Rotation paths and how fast each direction turns (deg/step):
Each turn is a multiple of 5 degrees from 10 to 175, or 0.
Each row of a path follows its step; steps can be skipped.

step 0: [-12   3 -21  10   0   8   5 -11  10 -33   1   6 -25 -17  -9  -9  10   3
 -37  -9  -6  17   3  22  15   6  -3 -20  24   0 -29   8  11 -36   5  32
 -20  -4  -5 -25 -31 -27 -18]
step 1: [ -1 -24  -8  14 -26  -3   8 -13   2  -1 -28  -2 -22  10 -34   9  27 -20
  -7  17 -13 -15  -5 -19  15   9   3   5  24  -8 -26 -42   9  -9  13  -4
  -4 -18 -35 -32 -20  -3  -7]
step 2: [ 30  -8   4  23 -29  26  -3   4  18  -6 -12  -5   7   7 -17  -9  13 -11
  -5  40  -5   2  -5 -37 -38  -2   3 -26 -16  -8 -16 -23  -1  42   8 -10
  -7   9 -11  -4   7  21  -8]
step 3: [ 17   2 -32  40   6  -9   2   9   1   4   7  -4  14   2  -7  10 -10 -17
 -14  18   0  14  26  23 -18 -25  15 -40 -13  16   1  14  31  45 -11  17
  -3   1   1  25   4  15   4]
step 4: [ -2  22 -37  17  36 -11  11   0 -10  18  25  -6  12   3   6  12  12  27
 -17  15  14  22 -14  27  13  12 -10  -2  19  13 -17  -9  10   3  -8  36
 -30  -2 -23  19 -22   7  20]
step 5: [ -2 -14 -24  -1   9 -13   7 -34 -16  27  22   5  -6 -11  -7  16  19  15
  26  22  -6 -23 -16 -16   5   9 -15   3  11 -15   4  -4   3 -32  44  11
 -33  11 -33   8  -2  13  -3]
step 6: [ 24 -13 -19  12 -32  -8  -7 -20   3 -13   9   6 -23  -8  -3 -38  -1 -10
 -10   0 -18   0 -26 -20 -27   8  -8 -10 -27 -14  -8  19   0 -29  38 -10
 -17  31   8  21 -10   3 -16]
step 7: [ -6 -10 -16  19 -23 -12 -19 -14   5 -12 -20  -1 -19  -6 -13 -30 -29 -27
 -19  -5 -18  20  15   9 -19  -9  30 -14 -11  38 -14   5  23 -22   2  16
   2   0  -3 -13 -36  -1  20]
step 8: [-20 -15  13  20   5   5 -25  17   9   0 -24  -5 -22   0   3  14  -5  27
 -21  27  -2   0  -9 -13   1  -2  14   2   1  17 -34 -26  11  11 -25  33
 -13 -12 -31 -18 -44   1  -1]
step 9: [  7 -19   8  12 -16  14   2  -4  -1   2  10  24  -1  10  -4  48  -5   5
  -6  34  14 -19   3 -32 -14  -8 -34  -9   9 -13  -4   5  36  30   7  14
 -18 -14 -29 -13   0   6 -25]
step 10: [ 31  13 -15  43 -25 -11  38   7   1 -11  25  16   4  24 -17  -2  -7 -22
  -8  35  11   6 -12  -9  -1  15 -19  -8   1 -10  -1  19  25   5 -12  -5
 -26   0  16  30  15   7   3]
[ 4 -1 -3 -5  5 -2  2 -6  2 10  4 -9  8  1  8 -7  2  2 -1 -6 -7  0  3  5
  4 -3 -2  7 -4  2  6 -6  1  2 12  6 -3  5  4 12 -4 14  0]
45
[-10   0   2  -3  -3  -6   4  -1  12  11  -3   0   3 -10   3  -3  11   4
   6   3   0   0  -8  -6  -3  -1   0   5   4   1  -6  -2   8   5   3   3
   6  -5  -3   3   0 -13   5]
100
[ -1  -4  -7   2  -5   1  -4  -2   1   1   0  -9  -2   5  -2  -7   0   1
   4  -5  -5   3   9 -14  13   7  -1  -7   8   1  -8   1  -4  -6   6  -3
   4   7   7   0   1  -8   0]
65
[ -6   4  -2   6   4   2 -12   1  -4 -10   3  -4   3  -6  -2  10   4   0
   1   5  -1   4  -5   6   7   7   3   7   2  11   0 -12   2  -5   6  -4
   3 -10   7   1  -5   1   0]
100
[  5  -6   1   0   6  -1 -13  -5   1  -5  -2  -3   0   1   6   0   9   2
   5  -9   1  -1   4  -3  -3  -9  -2  -2  -1  14  -8   3   0   2 -13   1
 -11  -5  -1   6   5  -1   3]
80
[  1 -14  -2  -7 -13  -2   2  -3  -5  -3  12   4   0  -9   1  -5   5  -8
  -3   8  -2   2  -2  -4   2   6   4   4  -5   5   5   1  -5  10  -4  -5
  -4   2   6  -1   3   2   5]
90

step 0: [ 23 -36   2 -34   9   2   1 -37  14  15 -15  32 -19 -12  14  10   1 -17
  15 -24 -14  19  -1 -19   5  42  10   7   0  -9   9 -15  -1  11 -25   1
 -32  -9   9  -6  -5  10  -8]
step 1: [ 19   6 -20  -5  -1   1 -10   4 -13  20 -23   3  -4  13  -2  -9   0 -44
  10 -11 -12 -18  10   4   0  -2   5  -6 -17  -2   5  26  29 -18 -40  19
 -10  15  40 -24  -8  22 -32]
step 2: [  5   2  14  15   4  32   6 -19 -10   6   0 -18   6   8  -4  10  14  11
  -3 -22   7 -13   7  -3 -22  -9 -38 -22  -8  25 -31 -17   7 -20  -2  14
 -12  43  11   2  12  38 -29]
step 3: [ 11  -2  -8 -21  20  -3  10 -19  16  13 -25   8  17   9  13   2  23  -9
 -15  -9   8   4  19 -23  21  30 -34 -13  -7 -10 -25 -41 -21   3  -2  27
 -12  -1 -41 -10  10   0  -8]
step 4: [ 18  20 -26  -5 -13   6 -23   2   4   9 -27 -13  17 -10  16   3  23 -18
  10   8   4  -8  -6  -2  28 -12 -10   4 -47 -26  13  21 -17   3 -17   9
 -26   8   0 -27  21 -32 -13]
step 5: [ 33  14  -3  27  13  12  10 -19   4  -3   9  12  -4 -11  -7   0  -1   9
  37 -15  -5  -6 -31  20  -4 -21 -13 -11 -33  11  -4  -7   7   8  -6   3
 -21  42   7  34  31 -18  -7]
step 6: [ 26   1   4   1  23   3   6 -26  23  34   1  17   1  16 -15 -39  20 -14
   7 -15  -3   8 -11 -15   8  -5  15   8  29  21 -18 -46  -7  18 -17   7
 -22 -14   1  14  13 -13  -7]
step 7: [ 16   8  -5 -22  -4  18   7  10 -12  36 -26 -26  -1  -3  14 -33  19  -5
 -13 -20   1 -18 -10  -9  36 -21   1  -3   3   2  35   5   0 -19 -10   3
 -33 -26  16   2 -20  -3 -22]
step 8: [ 32 -32  14   2   1  19  29 -21 -11  15  -4 -11 -43 -10  25  20   1  17
   1  13 -31 -30  -3  -9   2 -19 -20  -8 -30  11   3   9   4 -13  -1  -7
 -18  15  -3  17   2  12 -22]
step 9: [  7 -24   1 -13  20   1  22  -6  11   7 -31  30  -7  -3  -6 -25  18  -5
  14  14 -50 -20  24 -14 -16  20  -2  -9  10   8 -24  -4  -5  16 -14  23
   4   4  -6 -10  37   2 -19]
step 10: [-12  11  -6 -32  -1   8 -21   6  -7   9 -18  12  31 -11  13 -21   7   6
   7 -14   3 -11  13 -22  15  -6 -18 -10   4  -6   0  18 -16   4   0  17
 -32   0  57 -14  37  16 -14]
[  1   3  -3   0  -5   8   5  -2   1 -10   4   1   2   0  -5  15  -2   7
   1  -9  -3  -2   1   1   2  -4  -8  -4  -6  14  -3   6  -4   6   1  -3
  -7  -8   3   9  -5   5   3]
125
[ -6  -2  -5  -1  -4   1   1  -5  -2  15   8 -10  -7  -1  -2   3   0  -6
   8  -8  -1   1   4   1  -5   4   2   2   0   5  13  -7   6   7  -1   2
   5  -4   5   7  -6  -6  -3]
55
[ -4   2  -7  -3   0  -2  -4   7  -5   6   0   2   8   1  -9  11  -4  -2
  -7  -1  -5  -3  12  -7  -5   4 -10  -2  -6  -7   1  -7  -6  -2   1  -4
   5   9   4  -2   8   5   0]
45
[ 10  -3 -10  12   0  -4   6   6  -5  -2   4 -12  -1   5   3   2   1   5
   6   2  -3  -6  -4  -8  -8  -3  11  -1  -9   0  -6   1   7  -1   3   3
   2   9   3   0  -2   3   5]
110
[-13   7  -5  -2   8  -4   1  -7   6  -5  10  -4   4  -5   6  -1   1   5
  10   8   1  -9   2  -3   3   6   0  -3  -6  -2  -3   4  -8   2   5   4
   4  -3  -1  -1   4  -4 -11]
60
